In the data rows, the value 128 means zero.
Here is a table of points, one per row:
116 114 113 125 133 192 114 155 115 127 116 97 177 141 84 123 105 128 107 136 117 181 153 123 104 159 134 172 147 139 160 136
137 151 74 141 111 112 97 123 119 176 192 141 106 160 117 150 106 131 137 155 157 103 142 106 156 118 173 132 146 103 111 133
130 94 144 128 106 184 157 148 131 145 140 135 126 141 163 94 109 168 90 126 145 150 157 139 133 136 106 156 101 113 133 133
125 139 108 110 127 131 91 136 118 117 89 150 99 162 138 137 117 135 135 92 128 117 107 111 135 92 144 99 144 128 146 128
120 171 157 148 95 131 122 141 148 124 115 109 136 118 137 151 108 122 95 57 105 93 123 93 104 146 161 158 80 165 114 115
150 118 108 127 110 148 165 125 106 145 85 118 97 143 144 148 140 115 145 170 137 104 135 96 183 87 134 110 116 127 130 119
157 122 146 152 134 87 109 123 139 109 140 102 148 97 144 121 124 112 124 115 64 130 104 124 158 88 109 131 151 112 107 147
93 103 112 103 111 116 183 107 120 119 122 127 122 85 133 126 126 125 138 91 154 149 171 152 124 122 138 147 125 141 107 124
126 115 139 125 136 79 75 91 116 109 107 137 127 106 57 130 127 119 141 131 130 142 126 166 105 125 88 134 145 82 131 116
131 100 107 109 118 147 137 122 136 126 107 131 162 149 117 77 139 91 150 86 62 75 100 166 128 83 124 129 113 135 154 120
129 110 137 114 76 119 175 124 98 115 142 140 129 96 140 146 121 158 150 72 141 118 200 112 143 131 108 115 111 125 121 136
108 96 131 99 96 121 95 162 79 95 126 100 104 102 144 124 121 89 115 170 110 96 174 96 130 173 105 68 108 144 163 146
87 121 116 136 139 129 95 116 150 196 157 136 110 109 111 109 104 127 148 100 144 156 124 120 188 113 114 119 99 155 136 150
151 156 142 98 138 107 165 141 159 167 154 142 110 101 148 148 157 100 167 124 118 145 92 121 79 143 114 146 88 110 148 156
167 144 143 136 130 130 147 113 105 174 158 139 141 141 127 91 155 116 108 104 100 132 119 125 119 165 100 103 108 84 83 109
163 150 119 120 131 110 114 163 134 109 139 157 88 122 134 103 135 126 125 120 160 106 136 154 97 158 154 163 89 137 156 110
148 129 125 110 119 147 149 136 148 140 133 165 145 142 90 83 165 150 114 112 107 141 134 126 138 176 131 110 124 104 118 106
116 83 125 113 80 143 125 131 114 156 110 128 110 134 150 173 129 92 127 133 152 130 118 135 139 128 105 84 118 123 144 90
145 136 133 159 158 144 145 126 110 120 101 112 143 158 152 105 119 127 137 129 98 106 111 85 144 97 157 145 109 141 144 141
104 114 158 135 95 122 180 145 93 160 184 114 107 121 79 142 133 129 143 106 143 132 116 151 109 103 162 89 139 132 149 165
118 166 115 89 116 131 103 100 107 165 130 153 122 131 107 151 112 103 103 152 123 133 130 145 122 118 99 100 129 141 108 116
126 144 171 94 98 138 121 122 140 115 150 129 125 130 163 139 144 123 110 102 156 93 143 184 135 142 107 154 139 119 127 116
108 154 119 134 103 123 113 127 180 106 139 192 155 132 141 147 145 149 134 147 124 139 115 122 122 99 114 80 141 123 175 152
100 147 111 132 96 124 103 140 129 130 117 124 142 120 142 64 100 136 137 119 81 88 112 118 102 128 149 138 122 80 116 147
160 75 147 163 141 130 129 144 79 110 155 167 115 102 148 100 128 108 98 105 116 123 98 109 122 120 153 157 148 120 120 111
146 122 105 121 78 116 125 154 149 102 150 135 122 152 139 153 130 153 91 162 110 133 95 147 108 137 114 126 136 114 94 131
115 118 166 158 113 128 161 117 108 127 123 102 103 138 76 138 103 126 111 181 126 126 103 113 94 193 85 162 133 127 147 152
141 105 158 121 165 152 92 145 106 125 146 144 152 146 124 138 113 119 132 156 157 101 159 150 105 135 93 146 131 102 74 162
190 156 114 102 163 119 150 138 137 147 153 105 134 110 116 113 139 139 101 121 143 122 141 122 107 118 80 137 93 117 90 84
139 130 123 90 130 132 114 98 144 120 113 84 153 102 115 107 133 113 143 128 145 120 132 147 165 110 117 142 151 120 100 166
106 107 104 162 123 92 107 146 128 158 156 144 92 133 123 127 154 122 139 159 131 105 98 129 141 107 114 144 143 158 151 74
135 133 171 101 167 155 93 82 135 101 113 173 119 153 132 154 164 178 133 176 137 132 108 118 136 145 170 136 149 120 130 113
104 159 140 106 133 106 128 173 142 150 135 142 111 143 83 134 143 132 99 134 136 177 156 142 143 61 142 135 143 125 103 96
125 137 109 126 183 80 133 146 146 150 129 144 90 124 155 127 106 136 86 156 138 150 152 138 109 121 166 65 140 112 131 146
143 143 97 169 133 108 114 129 195 127 127 153 132 156 126 150 125 113 156 144 155 133 144 132 183 122 118 99 125 135 108 86
149 97 129 108 151 95 155 121 73 133 115 100 142 142 128 116 161 167 122 124 154 113 80 189 150 168 153 137 130 146 145 187
99 144 156 105 122 126 148 137 132 150 95 211 107 134 130 130 112 117 167 149 128 136 97 146 120 134 129 153 140 160 108 152
171 151 117 130 74 157 102 138 108 158 118 117 109 131 108 135 125 166 136 137 128 181 128 178 128 127 136 126 147 134 135 130
125 118 122 144 137 173 120 105 154 80 109 126 71 126 115 102 129 152 109 134 110 130 145 156 123 119 92 123 115 100 119 173
108 130 120 102 93 100 139 111 156 102 110 148 134 127 81 116 126 153 119 180 112 106 174 124 132 137 90 132 154 141 105 155
89 126 117 111 129 135 164 143 129 81 164 114 130 110 136 140 139 123 163 84 129 158 83 107 151 167 126 148 126 130 96 124
127 174 130 145 115 137 130 125 123 102 94 82 122 90 168 81 138 85 129 162 178 135 123 140 135 107 117 121 141 138 104 90
97 96 150 81 138 145 161 149 126 113 172 99 132 132 130 101 99 120 160 103 113 112 142 106 130 136 155 122 121 138 100 103
96 131 116 128 111 170 128 107 133 142 121 104 186 134 114 78 158 154 117 126 133 96 148 100 127 87 146 135 108 65 154 114
144 109 167 148 149 137 132 145 155 134 120 136 176 147 146 126 122 107 119 120 148 89 154 183 109 165 122 151 157 123 174 195
121 104 146 134 149 133 65 114 128 130 124 79 87 132 171 110 137 112 133 129 141 123 118 87 135 139 108 95 136 146 174 97
127 150 110 113 135 157 133 129 123 119 159 116 152 111 91 170 116 158 176 129 133 93 155 135 108 111 158 106 157 121 135 138
114 109 153 121 115 121 139 169 122 142 134 148 116 164 111 118 94 139 134 123 151 151 113 144 159 158 138 119 141 118 152 119
112 149 109 163 127 104 141 75 108 119 170 111 141 126 163 127 160 127 103 141 135 164 185 142 127 147 121 151 152 134 84 106
137 87 101 127 132 168 118 139 112 125 102 148 135 141 110 126 112 118 145 121 174 159 108 80 135 144 108 136 103 87 147 134
148 110 117 108 133 191 116 104 122 127 130 141 91 114 114 90 136 189 191 150 116 137 170 143 145 149 118 126 79 142 149 155
140 135 153 96 113 127 94 141 131 118 132 136 160 104 100 131 92 157 119 126 142 154 84 137 124 78 148 121 111 138 137 106
107 178 120 141 150 183 116 173 105 85 119 153 135 89 86 182 135 90 178 144 100 160 159 157 119 138 157 146 164 120 141 132
140 148 132 128 147 128 116 77 139 96 102 165 117 130 86 120 140 93 139 147 121 107 144 121 129 147 117 159 85 135 154 157
168 145 133 139 134 133 114 164 176 160 102 93 172 116 136 157 167 132 116 82 118 95 163 117 136 138 147 125 126 131 106 135
96 118 109 81 145 122 109 132 110 146 153 160 149 104 161 118 130 114 98 159 134 167 134 139 168 128 136 114 125 131 113 145
121 127 115 172 161 146 127 113 120 82 148 108 149 151 131 174 100 131 130 157 110 130 151 111 119 100 125 142 121 171 134 126
142 142 170 152 162 102 157 125 81 115 125 112 139 134 145 160 94 145 114 91 119 136 110 95 130 141 96 144 126 116 113 126
160 145 100 97 158 108 162 110 136 96 159 114 110 161 140 140 138 128 89 110 91 161 123 117 121 148 92 141 184 155 138 121
165 103 150 137 90 115 84 143 99 120 124 137 128 136 154 135 116 139 171 140 145 166 97 117 115 103 127 147 129 166 140 122
86 132 134 190 133 147 129 130 94 127 132 100 164 129 134 153 119 134 152 122 107 137 117 165 142 130 140 96 108 199 106 101
129 146 145 128 153 135 72 109 158 129 141 126 119 167 105 139 148 139 103 145 154 143 77 122 121 126 124 134 139 132 124 154
147 115 106 128 167 117 125 154 121 143 124 148 133 121 138 120 91 125 106 146 126 120 110 122 97 150 103 166 139 118 122 119
127 106 103 129 98 101 168 153 131 117 115 116 164 108 108 135 145 122 132 144 121 87 131 120 157 113 115 131 95 134 111 124
88 129 119 134 119 138 133 125 132 182 128 109 135 74 156 154 161 105 113 108 125 125 137 82 104 131 146 171 148 132 122 137
139 131 133 141 135 126 124 106 152 154 138 110 154 132 114 99 93 149 142 121 87 91 139 132 134 145 127 111 149 174 151 121
109 141 129 129 112 101 142 113 151 124 153 85 109 119 151 88 125 119 119 109 113 166 175 119 127 114 143 149 146 130 130 131
98 141 102 149 134 114 128 149 120 125 100 104 150 108 160 104 106 150 159 137 102 147 133 162 153 116 136 135 43 97 109 122
129 141 105 127 156 112 165 80 126 156 120 109 147 120 129 158 100 156 105 136 107 101 122 150 144 134 141 136 125 101 184 123
142 156 142 131 137 105 115 117 118 123 132 139 97 195 107 110 120 91 102 134 162 164 140 114 130 113 185 113 104 133 142 163
106 81 126 112 128 101 139 115 152 108 154 87 146 153 141 140 162 127 115 111 126 139 166 108 96 139 168 123 129 115 142 112
129 132 134 87 81 168 161 101 131 111 84 119 118 116 183 96 109 110 166 147 157 125 104 63 112 122 110 94 160 124 150 103
100 100 141 152 165 146 110 126 99 153 109 166 93 133 131 112 160 138 143 126 134 136 103 111 99 63 96 123 108 168 118 129
160 155 156 133 122 151 139 74 122 127 79 134 150 130 138 92 154 164 144 196 130 180 153 120 122 138 170 103 147 130 147 110
87 159 106 139 146 107 158 149 97 97 97 130 154 136 143 101 168 185 117 69 181 110 110 136 114 158 127 112 145 159 153 141
134 99 110 114 104 146 95 111 164 124 89 149 123 161 137 179 140 173 113 136 131 140 130 118 133 148 151 107 135 125 131 157
138 130 152 131 137 99 124 160 139 158 127 103 164 124 134 127 148 118 147 115 77 114 95 98 152 139 144 133 121 108 149 129
131 129 110 130 164 142 141 129 116 177 128 151 115 170 159 109 127 114 154 99 113 148 110 124 96 162 132 131 123 88 125 117
160 81 97 143 116 124 119 118 188 153 68 110 127 123 137 103 126 132 144 120 122 118 153 89 108 123 164 119 141 136 84 123
128 100 149 151 120 151 132 117 166 118 113 64 92 140 118 100 134 101 134 143 124 131 107 104 124 137 179 107 151 60 96 136
150 99 110 131 124 165 125 117 149 97 149 163 139 88 104 100 95 118 52 115 170 129 120 143 138 133 147 113 108 129 116 133
Along one direction, these points spread out more than along any other. Take the direction at right angles to it along which they spread out most. Go by this last direction. How far along it is each point below, from 0 to 99? 50 is the average, and the first point above lies past it. One standard deviation of the points above along it is 16.
140 148 132 128 147 128 116 77 139 96 102 165 117 130 86 120 140 93 139 147 121 107 144 121 129 147 117 159 85 135 154 157 57
165 103 150 137 90 115 84 143 99 120 124 137 128 136 154 135 116 139 171 140 145 166 97 117 115 103 127 147 129 166 140 122 36
120 171 157 148 95 131 122 141 148 124 115 109 136 118 137 151 108 122 95 57 105 93 123 93 104 146 161 158 80 165 114 115 52
139 131 133 141 135 126 124 106 152 154 138 110 154 132 114 99 93 149 142 121 87 91 139 132 134 145 127 111 149 174 151 121 47
96 131 116 128 111 170 128 107 133 142 121 104 186 134 114 78 158 154 117 126 133 96 148 100 127 87 146 135 108 65 154 114 29
145 136 133 159 158 144 145 126 110 120 101 112 143 158 152 105 119 127 137 129 98 106 111 85 144 97 157 145 109 141 144 141 29
163 150 119 120 131 110 114 163 134 109 139 157 88 122 134 103 135 126 125 120 160 106 136 154 97 158 154 163 89 137 156 110 66
160 145 100 97 158 108 162 110 136 96 159 114 110 161 140 140 138 128 89 110 91 161 123 117 121 148 92 141 184 155 138 121 75
106 81 126 112 128 101 139 115 152 108 154 87 146 153 141 140 162 127 115 111 126 139 166 108 96 139 168 123 129 115 142 112 51
99 144 156 105 122 126 148 137 132 150 95 211 107 134 130 130 112 117 167 149 128 136 97 146 120 134 129 153 140 160 108 152 58
108 96 131 99 96 121 95 162 79 95 126 100 104 102 144 124 121 89 115 170 110 96 174 96 130 173 105 68 108 144 163 146 36
125 118 122 144 137 173 120 105 154 80 109 126 71 126 115 102 129 152 109 134 110 130 145 156 123 119 92 123 115 100 119 173 54
